Here are some points:
[ -34    2   13   29   11   10   -3    6  -53   46   19   33   -6 -106
  -10   -8   16  -14]
[ 16   8  -5 -23   2  -2 -25 -18   0 -20  -3  -8   1   9 -20   4  -5   3]
[ 25  31  21 -67  24 -24 127  15  69 -46   0 -35  71  35  21  13 -27  -2]
[ 16  15   5 -33  22 -61  54 -23  40 -29 -18   8  34  11   5  17 -26   2]
[-11  11  -1   7   6  -1   3 -12   2  -1 -25  13   2  -7 -19   3 -21  13]
[  9  27   3 -38  14 -15  28 -14  32 -20 -10  -5  20   8  -2  15 -13  -1]
[-25 -59   6 -59   5  21 -14  30  57 -55  82 -70  -8  87  29 -43 -12 -29]
[ 69  38 -14  12 -26 105 -53  85 -64  -3  21 -19  31   5  25  92  23 -17]
[-26  12  12  51   0   2   3   0 -21  27 -17  14 -15 -79 -19  -7  14  -1]
[ -2  -8   6  23  -4 -22  25 -24  10 -14   0  43 -61   3  -4  12   0  28]
[-14  11  -9  53   9 -18  42  18  18 -13  38  -7 -40  32  11 -25   4 -54]
[ 13  11   1  -1  28 -19 -23 -11   3  44 -17 -31  18   1  -5  -5  59 -19]
[ 18  22   8 -47  18 -13  79  -1  47 -31  -4 -18  43  21   7   3 -19   1]
[-19 -69   3 -22 -38  15 -32  32  44  13  -1 -78  17  71  24 -45   5 -16]
[-30  26 -49  -7 -14 -11 -48  31  -3 127 -35 -59  18  67   1  78 -70 -87]
[  6  18  10  31   5  36 -10  20 -34   8   4   7 -14 -72 -18   4  -6   5]
[ 22   3  -2 -22   5   1 -16 -11   3 -18  -5  -8  -1  16 -10 -12  -9   2]
[ 11  30   8 -58  15 -18  80   3  56 -38  -9 -20  57  10   7  25 -19  -1]
[ 19  32   4 -40  22 -13  34 -13  26 -17 -21  -4  25  21   1  14 -14  -3]
[-20 -49  -2 -14 -31  12 -31   9  57   7  -6 -60  30  61 -11 -16 -13 -27]
[-25  10  -9  -2  12  16   1 -10 -65   5 -24  59  -3   4  34   2 -30  11]
[ -9  -1   2 -10  -4   3  14 -11  10 -13   5  -6   0  -1  -3   7 -26  12]
[-15  11   3  45  -3  14   7   4 -11  20 -11   9 -12 -78 -14 -12   4  -4]
[ -31  -14   50   28   13   15   12   51  -81   16   48   62  -13 -100
  -45   -9  -20  -28]
[-14   9  -2  -9   3   1  -9 -23   4 -14 -14   4  -8  -2 -11   6 -20  10]
[ 61  24  -4   5  42  14  28 -31 -23 -27 -37  70   6  47  75  46  49  60]
[ 22  37   7 -51  24 -14  59  -5  38 -18 -21 -16  44  19  16  14 -14   1]
[ -7  -1   7 -13   6   4   5 -14  11  -8  -4   5 -10   1  -3  -7 -24   7]
[ 47  56  15 -42  35 -33  91  -7  44 -42 -33  14  27  23  15   5   1  19]
[  6  -1  -6   5 -15  17   3  -2  34 -11   8 -14   9  -5 -11 -16  -8 -11]
[ -3   2  14   1   9  -1   6 -10  -1 -12 -11   7 -12 -15 -15   0 -18  15]
[  1 -15   3  18  -2 -12  26 -30   8 -15  -9  35 -48   8  -1  -8   8  17]
[ -8 -23  33 -89  62  17 -44  53  -2 -71 127 -79 -89 103 101 -91  85  -4]
[ -36  -55   30  -29   26   51  -63   54  -18  -11  103  -97  -73   67
   71 -105   71    8]
[-14 -18  -1  15  -5 -17   3   7  29 -18  61 -25 -46  57  11 -39  10 -73]
[ -1 -66   3  18  -9 -74 -22 -48   8 -18  13  58 -29 -28  -6  -7 -27  16]
[-45   0  -4   7  -3  42 -39 -10   2  61 -16 -13  -2 -27 -22   4 -17  14]
[  5  -3   3 -10 -22   0 -12   0   9  18   7  -5   5   5  -9 -15   1   8]
[-39  -4 -10  -2  13  20 -38  -1  -8  58 -13 -24  -5   3 -15  19 -17  -4]
[ 97  31   1 -19  49  11  52 -34 -10 -55 -27  79  25  50  89  67  68  74]
[ -34    3   23   29   17   11   -2   19  -63   60   42   40    8 -111
  -30  -20   22  -24]
[ 16  15  13 -28   8  -8  61  -1  37 -34   2 -10  21  10 -12  -8 -18   2]
[ 15   9  -5   4  10   4   3  -7   5 -18 -11  17  -7  15 -10  -3   6   9]
[ 25   6   8 -25   2  -1 -26  -8   7 -19  -6 -10 -12  18 -29 -14  12   1]
[ 30 -10   7 -25   3  -6 -22   1  19 -20   9 -25  -9  32 -34 -25  11  -9]
[-10   7   0  -5   3  -1   5 -22   2   5  -9   4  -3 -14  -3  -3  -6   9]
16 more points follow, each with its number after it:
[  7  17   7 -44  17 -20  84  -2  45 -53   9 -20  33  20  -2   8 -28  -3] 0
[ -5  34 -17  10 -10  20 -50  -9 -43  20  29  16  -8 -49 -28  11  12 -16] 1
[-37  -9  42  19   7   4  17  46 -80  -2  35  65 -13 -82 -38   2 -40 -17] 2
[ -8  -5  18  13 -51  58 -29  58   8  42 -11 -67  38  65 -16 -43  15 -50] 3
[  1 -23   4 -57  21  10 -21  11  39 -56  60 -49 -20  74  13 -23  -8 -29] 4
[ 23  49  14 -70  27 -34 121   3  71 -38 -15 -34  76  31  16  23 -15   2] 5
[ -3 -14   3 -14 -11  20 -70  58 -14  55 -10 -62  21  26 -13   1  46 -24] 6
[-23   1 -15  66 -18   2  44   2  23  -3  23   3 -50   7  15 -17  12 -38] 7
[ 46  23   5 -58  11 -17  56   5  41 -51   7 -31  30  37  -6  -2   4  -3] 8
[ 34   0  14 -39  10   3  16 -25  28 -49  15  19  20  -2   7  43  17  34] 9
[ 13  22  11 -43  11 -12  91   2  46 -53  -1 -22  54  14   5  11 -24   4] 10
[  0  22 -11 -17  10   3  21 -30  12 -20 -17  13   7 -16   0   0  -8  10] 11
[  0  33  -5 -14  17   0  27 -33  17 -15 -13  11  10 -14   0   4  -5   1] 12
[ -1  -3 -16  43  -5 -11  41 -38  -3   3  -2  43 -43 -22  17  -4  16  23] 13
[-11  17 -19  47 -28   4  10 -28 -19   2 -12  43 -28 -52  11   7  18  15] 14
[ -4   5   2 -14  -4   5   0 -16   7 -13 -11   4  -6 -10  -7   3 -15  10] 15
Which of these numbered points is nearest to each point below, ignoring the 3 directions in which the first points spread most? Its number follows each.
[-19   9  15   0  11  22 -15  13 -49  10  27  32  -8 -51 -37   7 -21 -20] > 4
[ -34   35   -2   45    0   21  -28    3  -61   41    5   30   -9 -107
  -22   13    8  -15] > 12
[-39 -13  29   2  11   3  11  22 -53  -5  21  55  -8 -54 -31  -1 -37  -4] > 2
[-15  10  -6  -3   3   0  -1 -29  -1   2 -15  12   4 -31  -5  -2  -6   8] > 11
[-32  -3  11  21   6   1  12  -7 -44   4   6  46 -12 -58 -21   3 -15   1] > 0
[-34  17 -30 112 -44  -1  53  -1   7  22  -7  36 -39 -42   2  -5  13   3] > 7
[ -39  -13   41   18   15    6    1   38  -84   19   52   67  -14 -108
  -46  -10   -1  -30] > 2
[ -8  16  -6  31  22 -29  29  13  15 -15  47  -9 -30  50   6 -41   3 -46] > 7
[-29  -9  39  20  15   6   8  39 -72  33  44  57  -7 -98 -35 -15   7 -40] > 2
[-20   7 -19  34  -7   2  -1 -33 -14  -9 -16  39 -29 -36   7  16   2   9] > 14
[-22 -13  16  -4  -4   5   3  -1 -40  26  37  43  -1 -66  -3 -10  19 -15] > 0
[ 15  53 -39   9 -29  17 -64 -26 -25  -4  -4   0 -15 -31 -16  21  12   6] > 1
[  1 -22   6  28 -17 -19  24   8  30 -14  49 -11 -41  36  13 -31  11 -45] > 7
[ -32   -6   49   31   19    5    9   44  -85   35   46   57   -6 -106
  -41  -10    5  -34] > 2
[-35  30 -39  67 -38  -9   0 -51 -47  10 -17  63 -33 -58  10  20  34   7] > 14
[  16  -81    2   43  -81   82  -40   96   11   49  -27 -110   46   49
   20  -66   16  -37] > 3
[ -6   7   2  -8   2   3   1 -15   7 -13 -17   3  -9   0  -4   3 -18  12] > 15
[  -7 -119  -13   64   -5 -127  -52  -52   -7   17    9   66  -35  -14
  -27   -7  -14    4] > 13
[ 15   7   5 -18  10   5  10 -23   6 -20  -8  19   2  -2  10  17  -4  22] > 15
[ 26  53  13 -70  25 -30 122   5  68 -37 -16 -32  74  27  21  22 -19  -1] > 5
[  6  -4   6 -23   0   4  10 -17  19 -34  15   4  11  -4  -4  21 -15  20] > 9
[ -7   1   7   7  16  40 -63  30 -17  57 -13 -56 -10 -14 -30   4  52  -5] > 6
[ 12  22  11 -52  11 -11  89   5  49 -40  -2 -19  53  13   9  14 -26   2] > 10
[ 31 -15 -11 -34 -20  -8 -11   3  25 -30  28 -35   2  22  -9  -5   4   9] > 9
[ -2 -22  -1  22 -10 -19  18   3  30 -18  52 -17 -42  46  18 -32   6 -55] > 7
[-31 -31  -6 -13   2   6 -33  59  -9  43 -15 -67  25  -1   0  23  40 -25] > 6
[  1   6   5 -19   6   9 -27   1 -29  -3  24   8  -1 -18 -21   9 -15  -2] > 4
[ 30   1   3 -35  -2  -7  25   7  37 -46  16 -34  17  30 -28 -14  -4  -6] > 8
[ 25  48  11 -69  29 -26 103   1  61 -41 -23 -25  67  27  20  23 -17   1] > 5
[-44  71 -59  76 -63   2 -32 -39 -89  18 -25  82 -20 -67  26  61  22 -14] > 14
[ -1  26 -19   0  -6  23 -51  -6 -49  -4  22  16  -8 -43 -24  23  -6 -17] > 1
[-12   7  19  -3  11   8  -7   8 -30   8  26  17 -12 -22 -32   6 -16  -6] > 4
[ 11 -20  -6  36  55  87 -66  56 -34  49 -29 -32   4 -33  21  43  72  17] > 6
[-74 -18 -23   1  29   4 -88  48 -22 127 -28 -73  -1  -8  -8  69  22 -40] > 6
[-36 -21 -11  25  33  60 -94  30 -36  66  -2 -56 -10 -40 -46  30  72  -8] > 6
[ -31   32   -9   39   -3   15  -26   -2  -53   40    8   22  -12 -105
  -19   16    5  -10] > 12
[  2  16   1   5  17 -11  42   0  25 -21  -4  10  12  12 -24  -1 -13  -2] > 0
[ -5   8   2 -11   0   6  -4 -17   5 -17 -14   4  -3  -7  -6   6 -18   9] > 15
[ 12  43  13 -49  27 -20  43 -12  40 -21 -32 -10  35  16   4  24 -12  -3] > 12
[  48  -82    2   41  -75  104  -41  115    0   34  -26 -112   50   38
   37  -65   16  -17] > 3
[  9  71  13 -49  45  62 -81  51 -85 -48 127 -27 -92  59  59   1  84 -12] > 1
[ 17  39  18 -60  25 -19  90   6  52 -34 -16 -24  60  23  12  24 -18   0] > 5
[ 17  40   6 -40  23 -21  40 -17  31 -18 -22  -5  23  11   5  14  -8   0] > 12
[ 59  22  13 -31  23 -21  58  19  33 -40   3 -12  15  47   8  -5   6  16] > 8
[ 17  47 -37  13 -28  15 -65 -25 -25 -10  -9  -3 -14 -25 -17  22   3  -4] > 1
[ 58  40  12 -57  30 -29  68  -5  41 -57 -15  -6  24  41  12   0   8  20] > 8
[ 62  57  13 -50  36 -34  76  -7  43 -48 -20  -1  28  34  14   9  12  11] > 8
[-29 -77   7  18 -70  42 -33  47  11  68 -33 -80  27  32  14 -60  12   6] > 3
[ 38  57  16 -55  40 -31  82 -19  51 -43 -34   6  39  23   6  -2   2   7] > 12
[  65 -109   -9   53  -97  127  -70  127    5  109  -16 -127   91   75
   72  -13   30  -58] > 3
[  2 -60  -1  -2 -65  33 -42  44  26  32 -34 -82  41  44  12 -40  18  -2] > 3
[ 11  -7   8  27  -7 -12  42 -17  17  -9   1  36 -50  11  10  -4  11  28] > 13
[ 61  43   7 -33  26 -27  54   6  38 -45 -14   2  12  33   3   9  16  20] > 8
[ 92  28   0   4  60  14  50 -30 -32 -43 -45  84  16  58  99  59  60  71] > 6
[-62  -4 -16   6   4  39 -55  27 -15 122 -21 -52  13   0 -14  48 -27 -17] > 6
[ 11  -6   2  27  -9 -10  39 -19  11  -9  -1  35 -43   7   6  -6  10  36] > 13
[ 16  34   1 -31  12 -14  37 -16  27 -19 -21  -7  18  10   1  11 -16   0] > 12
[  1  22  -9   0   3  20 -37  -1 -48   0  33  14 -12 -29 -21  13  -8 -14] > 1
[-71  -3 -31   6  15  13 -79  32 -29 127 -32 -61   1   9 -13  75 -39 -42] > 6
[-19   8  -5  -1   5  -2  -2 -25   3  -4 -12   8  -7 -24 -10   1  -9   7] > 11
[ 19  -9 -27 -24 -38  34 -53  81  -7 105 -22 -80  47  79  24  40 -34 -50] > 6
[ -2   6   5  -8   2   4  -2 -18   3 -17 -12   3  -5  -3  -8   4 -20  13] > 15
[ 51  48  17 -79  35 -22 127   3  66 -71 -15 -27  78  34  22  10 -18  -1] > 5
[ -41   55    1   46   -9   26  -47   24  -84   45   35   51  -16 -117
  -47   27    6  -44] > 1
[127  12  -4 -12  62  46  57  -6 -27 -76 -13  83  34  58 109  90  49  65] > 6
[ -25   41   34   -4   53  106  -95   37  -80  -19  127  -49 -110   20
   29  -57   93   12] > 1
[-10 102 -33  25 -70  -1 -39  -1 -26  -8 -29  24  -9 -39   6  77 -14  -4] > 1
